Which row each row swaps with, under one turn or mirror:
tila: [ 26 -13  19  -9 -10  -6   9  10  10  35  -1   5  -5  21 -17  10  19 -13
 -10   6]
dizel: [  4  -2   9 -39 -17 -13 -19 -26  -1  -1  -3 -16   4  11  -3  -2   3 -10
 -19  -6]
Sim: [  8  -6   8 -24 -26 -15   5 -17  -6  45  -6 -17  -8  10  12   5  22  -9
 -32 -12]
makop: [ 12  -2   7 -24   0 -17  -4  15   3  20  -6  -5   0  27 -32  -9 -11  -8
 -24 -17]
Momig: [  6  -4  16   3 -12 -11 -11   9   8  13  -5   5  -9  17   7  15   9 -22
 -24 -29]
turum: [ 15  -6  -9  -1  16 -17   2 -18   9  31  -3 -21   2  27  -3   0   0 -10
 -10  -9]
pelub: [  5  -5  -1 -16 -10 -16 -30   0   7  22 -14  -1  -9  30 -17  -5  -8 -12
 -24   1]
kosem: [ 17  -2  26 -15 -25 -24  18 -11   6  29  14   9 -10  15 -20 -15  18  14
  -4 -11]
zesuz: [  1 -22   3  -1 -14  -4 -10   1  12  18 -21  -6   5  16  12   2   3 -23
 -34   0]
fodif: [ 10  -5  13 -40  -8  -6 -13  -9   7  17  -9   1  -9  23  -2   8  -5 -19
 -30  11]
penip: [  4  -5  11  -6 -21 -19 -16   6  -2  50   2   1   3  12  -9  -2  20  -7
 -31   7]
kaz: [  2 -14  13   2 -15 -23  -6 -38   0   7   5 -12 -11  -2   9 -16   6 -15
 -28 -16]
Riki: [ 10  -4  11 -13 -11 -20 -21  -6   8 -14   6 -13  -1  29 -20  13   1  -8
 -15  -3]
vip: [  3  12   9  -4 -32 -35  10 -12   0  17   5   3 -17  25 -11 -17  -8  16
  -6  -8]
Robab: [ 10  -2   8  15  -9 -19   3   2   4  -2  -9   9  -7  13 -35  -6   6  19
 -18  -7]
lif: [  5 -17  11 -15  -1 -11  20 -13 -16  23   1 -12  -2   8  -4 -19   7 -36
 -15  -5]
Ture: [ 10   2  18 -25 -21 -20  11  10  -1  -1  -9   6  -4  10 -17  -5  11  27
 -14 -19]
Kote: [  5  -1   2  23 -11 -15  13   6  -2  -3   8  -6  -7  12 -23 -24  14 -16
 -14   0]
tuv: [ -3 -21   8 -33 -21  -3  10   7   6  23   1   1   7  13 -16  14  10 -19
 -20   5]
Som: [ 16 -15  14 -29 -12 -14  22   1 -13  -6   4   3  -6  18  -9 -15  10  -8
   0 -17]
Mib: [  6  -7   3 -12 -10  -8  -4 -15  -6  -9  -2 -15  -5  -4   7  -2  14 -29
 -38  -5]
Giz: [  3  11  20  10 -16 -23  -2 -16  13   9 -11 -10 -16  19   0   0  23 -15
 -48   8]
les: [  2   2   6  18  -9 -27  15  -1   2  21  -2  -6  -7  22  -7  11   2  26
 -21  10]
rorir: [  2 -12  19  -9  -9 -29  30  -2  14  26 -19   7  -3  20   3   8  27   3
 -26   6]
pobuv: [ -6 -12  18  10 -40 -21  -3   1   6   5 -15  -4  -5  13  -2   5  14   5
 -44  -1]
suguf: [ 11   4  15  11 -12 -18  11   3  10 -10  -2   3  -4  29   1  13  26  -3
 -17 -19]
ful: [  5   5  15   2 -27 -14 -18 -38  -1   8   0 -10 -13  12 -10   3   0 -15
 -32  -4]
kiseb: [ -4   8   4 -20 -33 -15  13 -16  -8  20   9 -22  -1  -1  -3   8   2 -20
 -25  14]
dopo: [  8 -10 -11 -17   2 -18  23 -17  -6  25   1  -7   6  17  -5 -24  10 -24
  -9 -10]
ses: [ -8   4 -13   6  -7 -39  14 -19   6   7  -2  -3   2  -1   2 -14   8   2
 -19 -23]
bas: [ 12  -8  12  14  -1 -21   5 -10  -3 -16  -4 -21   0  17 -10 -19 -13 -12
 -15  -8]
Siver: [  0 -13  19 -23  -9 -26   5 -30  19  18   4 -17   4  24  16  -5  14 -13
  -8  -5]
sagu: [ 14   0  11   1 -12 -21  28   9   9 -16  -3   4  -6   3   0   3  23   8
 -21  -9]
zazis: [  2  -8  -5   7 -16 -25   1 -10   1 -10  -1 -14  -1   8   1 -28  12   6
  -4 -14]
fel: [ -4   5  16   0 -28 -11   7 -23 -13  12  -7 -16 -11  -8 -23   4  10 -16
 -35  -4]
keben: [  9  -8  27  -2 -26 -18  24   3 -24  27  -6   2 -13  16 -29  -9  14  -7
 -15   3]
mused: [  6  -3   5   5 -28 -15  16   3  -4  49   1  -4 -12  16   1   1  16   9
 -26 -18]
vov: [  1  -4   4   9  -5  -6 -10  -8 -21  26   5 -23 -10  16  -8  -1  -7 -17
 -27   3]
vav: [  9  -7  15  -8  -8 -14  10  17   6 -13  -9   2  -8  25  -7   5   7   1
 -21  24]
Sidup: [  6   6  19 -32  -1 -29  41 -17   0  15  -1  -7  -2  11  -9  -6  -7   3
 -26  -7]
kabi: [  0 -12   9 -42 -16 -25   3 -18   7   7 -20   1  -3  15   4   1  24   1
 -38  -2]
lobol: [ -3   9   9 -12 -29 -34   5  -5 -13  -1   5  -8 -12   7 -21 -10   6  19
 -38 -16]
Tobot: [ -4   9  10 -22 -41 -35   9 -19  12  24   7  -9   1  22  -9   2   1   7
 -15  -3]
potog: [  9  -1  24  -2 -16 -15 -21   2   7   4 -20  -7 -15  20  10   1  17  -3
 -37 -19]
Sovop: [  8  -2  11  12 -15 -24  37  -5   1  10  -7  -4  -4   8  13 -22  -8   7
 -17 -13]
Mono: [ 11  -3  17 -16 -15 -17  23   0  11  36 -13  11  -6  30   9  10  26  -7
 -29 -11]
reni: [ 23  12  16   2   7 -35  12 -13   0  27  10 -11   3  20  -4 -17  -1   2
  -3   2]
kufus: [ -5   4 -11  -1 -11 -19   0 -20 -11   0  -6 -12   1   5  -4 -15  21 -16
 -42 -20]
runer: [ 13   3   3 -15  -6 -29  23 -30  -3  38  -2 -14  -4   1 -11 -19  12  -5
 -29   6]
Vedir: [ -3   3   9 -15 -23 -20  13 -13 -20  -2  -1 -13 -14   3   0 -20   2 -11
 -38  16]
mulod: [ 11 -24  19  13  -4 -19   0   9  16   3  -9  13  -8  11  -8  -2  16   9
 -21 -19]
gem: [ 24 -10  -2 -12  12 -19  21   6   5  23  -7 -11   2  20 -10  -7  12   6
   0 -13]
Kazip: [  5   1   2 -22 -22 -25  29  -1  -5  10   5   9  -9   8 -13 -19  -3  19
  -8   2]
bipid: [  0 -20  18 -17  -3 -18  15  19  -4  28  -8   3  -5  12 -12 -23  19   3
 -25 -25]
Lib: [  8  -8  13 -11   0 -29   6 -29   4  17 -19 -16   2  27 -18   1  10 -13
 -21  25]
Pef: [ 11   1  13  11  -1 -16  14  -3  14  -7 -13  -7  -1  11 -33  17  11   1
 -12   2]
zugu: [ 16 -11  10 -30   3 -17 -18 -23  10  31  -4  -3   1  17 -23 -12  13 -11
 -26   0]
zor: [ 18   8   9 -14   7 -20  24  21   6  12 -12  -4  -3  13 -22  10  -2   4
 -24   7]

Swapped with Tobot: makop
Swapped with vov: les
Swapped with dizel: Ture
Swapped with zugu: kosem
Swapped with tuv: Sidup
Swapped with vip: pelub
Swapped with Mono: dopo
Swapped with lif: rorir

Which row each row swaps with, under one turn or mirror:
ran: [  1 -16  25 -26  -5 -28   8   6  21 -22  16   3  -8  -1  30 -15 -13  20
  -2 -14 -21  17  19 -21  -7 -13  -2]
siv: [ 12 -17   7   8   8 -12   4   0  -6 -13   8  -4 -11  12  13   4  -6  28
  18   8  13  17  -7 -17   2  -4 -19]
mezon: [ 24  -1   5  -2  22  -3   3  10 -15 -15 -10   3 -21 -11   5 -26 -12  33
  15   3  -7  24   0 -16  -2  14 -24]
zazul: [ 23   2  10  -4   0  14  13  28  23 -21   4  -8 -12  -6   0  -1   2   2
  19 -16  10   6  -2  -2   9 -19 -19]
Butu: [ -5 -23  27 -17   1 -28   5  11  11 -32  13   1   3   1  31 -15 -10  13
   2 -13 -12  20  16 -24  -1 -18  -2]
Vafof: [ -1   5  32 -33 -25   1   6  15  12 -34  -4 -15 -19 -10  10 -16 -22   9
  21   8 -18  35   2   0  -9  -3  -6]
Ragon: [  8 -20  26 -15   0 -32  12   5  17 -30  13   2   2  -1  36 -12 -10  16
   4  -6 -18  21  21 -24  -3  -5   2]
Rabaf: [ 16  -1   4 -10   6   8  15  29  24 -19   2 -11  -8   4   1  -5  11   5
  17 -22   4  10   5  -1   8 -27  -9]
Zon: [ 12  11  14  -2  -3  -3  25  18 -25 -16  -2 -16 -24  -9  15   3   8   2
  15   2   4  20  23   5 -28  -3 -26]
zavep: [  3   7   1   5 -10 -18   1   3  -9 -30   0  15 -13 -22  -4  -8 -15  13
   3  -2 -23  27  30 -21  -2 -17 -31]
nif: [  8  15   9   5 -11 -20   2  -2  -5 -39   0  13  -9 -25  10 -14 -16  10
   9  -8  -9  34  34 -18   2  -6 -26]
terof: [ 21 -16  25   6 -15 -24  -3  21   3 -30   2   1 -22 -26  13 -18 -26  20
  -1   6   4   2  36 -28  -9 -17  -1]
dapin: [ 15 -15   2 -19 -14  -6 -11   3  -2 -48 -16 -14 -30 -21  13 -21  -6  24
  13 -12   4  12  20 -31  -4 -11 -20]
Mevug: [  9   9  28   3  14 -14   7  21   9 -35  -7  -2   3   0  21 -15  12  -4
  -4 -19 -18  27  16 -23  -6 -14  -2]
vovad: [ 14   6  -1 -13  -2   6  18  25  23 -23   3  -8 -11   4   3   1   7   4
  17 -18   3  12   0  -5  13 -25  -9]
vagup: [ 13  14  -5  -4  -6  -4  19   9 -21 -19  -2 -19 -21 -12  19   4   2   6
  26  -1  -3  25  31   6 -27  -6 -25]
Mumok: [  2   8  26 -33 -25  -6   7  14   3 -31  -6 -13 -23 -10  14 -20 -19   1
  14   1 -23  32   3   2  -9   9   2]
bagit: [ 28  -6   5  -2   9  -5  15  20  17 -36   1 -16 -36  -9  17 -15  -3  22
  11  -7 -24  16  10   3 -18  20  21]
Rugup: [ 22   1   2   6   7 -20  11  33  16 -16   6  -8 -16   7  17   5 -10  27
  20   9  10  21   9   3   5 -20  22]
Vis: [ 21  -3   4  -4  21  -4   5   8 -10 -17  -7   0 -21 -15   6 -30 -13  29
  14   7  -8  24 -10 -25   3  10 -19]
zino: [  0   5  25 -26 -27 -13   8   2   6 -34   6 -11 -21 -13   8 -15 -26   1
  16   7 -28  23   9   9  -8   1  -2]
Pugo: [ 16 -19  -5 -16 -11  -9 -13   4   0 -48 -12 -11 -25 -23  16 -19  -7  27
  10 -10   1  23  22 -22   3 -10 -22]
sut: [  6  10  22 -33 -27   3   6  10   8 -22   4 -11 -23 -11  12 -15 -25  -7
  21  -7 -28  23  12   2 -11  -3   1]
sek: [ 33   9  12  10  -5  -6  23  14 -12 -16 -19   5  -4  -8  13   3  -7  12
  -9   3  -4  -8  27 -13 -17   0   0]
Modif: [ 36 -10  11 -15   4 -12  19  11  21 -31   5 -10 -36 -13  21 -18 -15  15
   5  -4 -18  24   6  -3 -16  17  22]
nam: [ 33 -14  10 -13   2 -12  20  16  19 -31   3 -12 -39 -13  17 -17 -13  18
   5 -15 -18  13   7  -2 -19  16  21]
vebi: [ 32   6  10   8 -12  -4  29  13  -5 -11 -16  -1 -10 -13   3  -5  -6  12
 -14   2 -10 -10  21 -11  -6   5   5]
Varin: [ 19 -20  22   1 -10 -30  -8  20  -2 -29   6   1 -27 -24  17 -11 -31  15
   3   4   1   9  35 -25  -4 -20  -2]
pag: [ 12 -14  -4 -20 -12  -7  -7   5   2 -48  -2  -9 -30 -27  15 -16  -4  22
  10 -11   2  16  24 -29   0  -9 -27]
mefa: [ 17 -14  -3 -18 -15  -6 -13  -1  -8 -44  -8 -15 -25 -15  17 -16  -1  27
   7  -8  -2  16  20 -32   2 -14 -23]
seb: [  9  14   4  -3  -9   3  24   9 -14 -19  -4 -19 -16 -14   6   1   8   7
  21  10  -1  14  21   4 -31 -11 -29]
gud: [  3   7  21 -31 -23  -1   8   3  16 -34  -6 -16 -26 -14  20 -22 -17  -4
  14   1 -25  26   4   5 -16  -6  -4]
fim: [  5   4   8   7  -6 -18   5   4  -9 -39  -6  13 -12 -14   8  -8 -12  10
   6   1 -13  39  35 -16  -1 -19 -34]
toren: [  2   0  24 -25 -26  -6   9   6  16 -32   4 -10 -15  -9   7 -20 -20  -5
  16  -3 -25  26   7  11 -14   5   2]
tede: [ 32  -7   9  -4   2 -14  18  11  17 -33   2 -16 -39 -15  26 -14  -2  19
  -6  -8 -21  18  14  -1 -20  15  17]
zezaz: [ 32  -7  10  -3   7 -23  18  15  23 -30   2  -9 -32 -12  17  -9 -12  15
   4 -14 -12  20  16  -5 -20  20  24]
Govi: [ 25   0   3   5   7 -19  16  29  20 -14   1 -10 -22   3  21   2  -7  27
  16   9  13  23   2   2  -2 -19  20]
Gifa: [ 15   7  26   1   8 -13   1  23   5 -35  -8  -8  -4   8  21  -6   5  -4
 -12 -17 -33  30  15 -20 -12 -12  -1]
lom: [ 16 -24  25   4  -6 -25  -7  20   1 -32   3   2 -25 -19  10 -13 -29  25
   6   3   6   9  35 -28 -10 -18  -1]
zuv: [ 20 -22  18  -1 -14 -24  -5  18   4 -31   5  -4 -21 -27  13  -9 -30  26
   4   6   8   5  32 -24  -6 -21   2]
nepu: [  9   4   3  -7  -5  -3  19  -1 -27 -13  -6 -15 -22  -8  13   2  10   8
  15   8   0  19  24   6 -29 -12 -19]
zokas: [ 25  -2  -2   4   6 -14  16  27  22 -14   5  -7 -18   7  22   4 -10  24
  17   7  12  24   6   0   5 -20  18]
Nar: [  6   9  16 -16  13   3  11  13  15 -17  21   2 -29   4  -3 -10  -2  18
  21   2 -23  38  -2  -4   1 -23  -2]
firu: [  1  13  20 -33 -30   0   8   7  10 -29  -3 -21 -16  -7  12 -21 -21  -4
  13  -5 -18  27   5  -2  -9   6  -4]
Mip: [ 18 -27  23   2 -13 -22  -4  23   3 -31   8   0 -25 -22  13 -12 -26  15
  -1   5   5   8  29 -29  -9 -15   2]
Zupe: [ 20  -3   3 -12   4   2  20  27  28 -21   9 -12  -5   2   6  -7   7   4
  17 -23   1  13   3   0  11 -18 -15]
ter: [ 13   8   9  -8  -6  -4  27  20 -18  -8  -3 -22 -26  -6  16  -3  -3  10
  12   7   6  13  33   1 -27 -11 -29]
Fal: [ 22  -7   0   4   5 -13  17  30  17 -17   1  -3 -17   6  26   7  -8  22
  13  10  15  24   6   0   5 -21  20]
pum: [  3  10  11 -32 -32 -13  10  -2  11 -30   3 -11 -20 -10  17 -19 -22   5
  21  -4 -25  25   5   4  -8  -2  -2]
Lim: [  6   6  14  -2  -4  -2  27  16 -18 -23  -6 -19 -24  -6  15   0   4   6
  21   7   6  27  24   3 -26 -18 -35]
Fud: [ 23   3   8  -6  23 -13   3  10 -14 -17 -13 -11 -26 -15  11 -30 -15  17
  11   3 -18  28  -5 -15   0  11 -21]
leg: [  7  10  26 -27 -30  -3  -1  14  21 -32  -1 -22 -23  -2  18 -11 -23   7
  13   2 -17  30  11   3 -12   6   3]
rer: [ 19  -3   7   4  10 -18  15  28  19 -15  -2  -5 -18   9  17   4 -15  26
  19   5  12  23   9   2   4 -23  21]
rup: [ 32   5   9  10 -10  -4  25  15 -16 -17 -17   1  -9  -7   8   0  -1   9
  -7   2  -7  -4  33 -19 -16  -3   1]
keve: [ 33   1   8   6 -14  -6  23  13 -12 -17 -23   2  -9 -10  10   6  -2  14
  -7  -5  -4  -4  30 -13 -14   1   4]
kav: [ 32  -9  11 -12   5 -16  17  12  19 -31   6 -14 -37  -9  18 -19 -16  18
   0  -8 -23  18   1  -8 -24  15  20]
Likul: [ 31  -1  13   1  -5  -5  21  13 -11 -13 -31   1 -14 -18   9   1  -9   6
  -9  -2 -17  -6  29 -14  -6  -3   1]
beded: [  9  14   7 -11  -2   3  22   7 -18 -17   0 -26 -20 -10  19  -2   7   5
  16   0   8  19  25   1 -27  -7 -28]
susa: [  6  13  13 -10  10   1   2   9  12 -22  21  -2 -34   6   6  -7  -2  23
  28  -8 -18  41  -3  -2  -1 -22   0]
Mokag: [ 26  -5   3   9   6 -16   9  27  16 -14   0  -2 -19   7  19   7  -8  24
  18   8   9  20   8   2  -1 -31  19]
kelug: [ 18   2   4 -13   4   3  22  30  26 -24  -6 -13  -8   0   5  -4   9   6
  21 -22   9  11   2  -1   6 -21  -7]
peta: [ 22 -25  18   2  -9 -25  -8  24   4 -30   5   6 -22 -25  12 -16 -29  22
   8   7  -1   9  33 -22  -9 -21   1]
fekub: [ 28   3   9   2  -5  -8  20  12 -14 -11 -20   6 -18  -7   9   0 -13  17
  -5   0  -4 -11  29 -20  -9   1  12]
Veze: [ 12  20  30   2  14  -9   1  28  -2 -29  -6  -7   2   1  18 -14  10  -4
   1 -14 -26  20  16 -13  -5  -4  -4]
kito: [ 22  -6   2   8   2 -17  14  28  21 -21   6 -10 -22   6  21   5 -13  25
  17   4  16  15   8   2  -1 -27  20]
patim: [  6  13   6  -9  15  -1   7   7  17 -23  21   7 -33   2  11  -3  -2  17
  17  -5 -23  37  -1   6  -1 -21  -2]
goz: [  3   8  11   3  -9 -19   8   8 -11 -29  -4  15  -8 -23   5  -9 -19  12
  11  -9 -12  32  32 -19   2 -23 -35]
Kufa: [ 10  18   9 -14  16  -2  13   9   8 -10  22  -6 -33   2   0  -9   3  14
  21  -8 -17  33  -1 -10  -2 -25   4]
mim: [ 11   9  30  -1  13 -15   2  24  10 -32 -11  -2  -2   4  18 -15   9   0
  -5 -23 -25  29  15 -18  -7 -11   1]
fizag: [ 20 -16  10  13   6 -13  13  -2  -8  -8  10  -4 -13  17  11   0  -5  23
  14  10   5   9  -1 -24  -1  -2 -13]
beti: [ 16  -7   0  18  -2 -15  10  -3  -2  -8   8  -2 -14  14  10   5  -5  29
  11   2  10  12   2 -14  -5   0 -22]
liki: [  6  12   8  -4  -3  -9  25   3 -21 -18   5 -17 -24  -8  13   9   7   4
  18   9  -6  19  23  12 -23 -15 -20]
lonom: [ 21 -20  20   2 -14 -22  -6  21   1 -31   9   0 -24 -22  14 -14 -26  18
   0   4   2   6  37 -33  -8 -18  -1]
fosev: [ 12  13   7  -7 -10  -7  18   0 -15 -15  10 -17 -22 -11  13   6   9   3
  20  -2   0  14  24   5 -30 -15 -28]
taz: [ 10 -11  -9 -22 -10 -11  -4  11   0 -52 -14 -18 -25 -19  23 -20  -2  29
   7 -10  -6  22  20 -30  -3 -19 -14]
fur: [ 25  -2   5  -4  22   0  10  14 -14 -13  -2   1 -18 -11   6 -24 -17  27
  10   9 -17  22  -5 -13  -1  12 -25]

Swapped with Butu: siv
Swapped with fizag: Ragon
Swapped with seb: gud
Swapped with Fud: Veze
Swapped with sek: kav
Swapped with fekub: zezaz
Swapped with nif: Kufa
Swapped with beti: ran
Swapped with bagit: Likul
Swapped with goz: susa
Swapped with zazul: taz
Swapped with Vafof: Lim
Swapped with rup: Modif

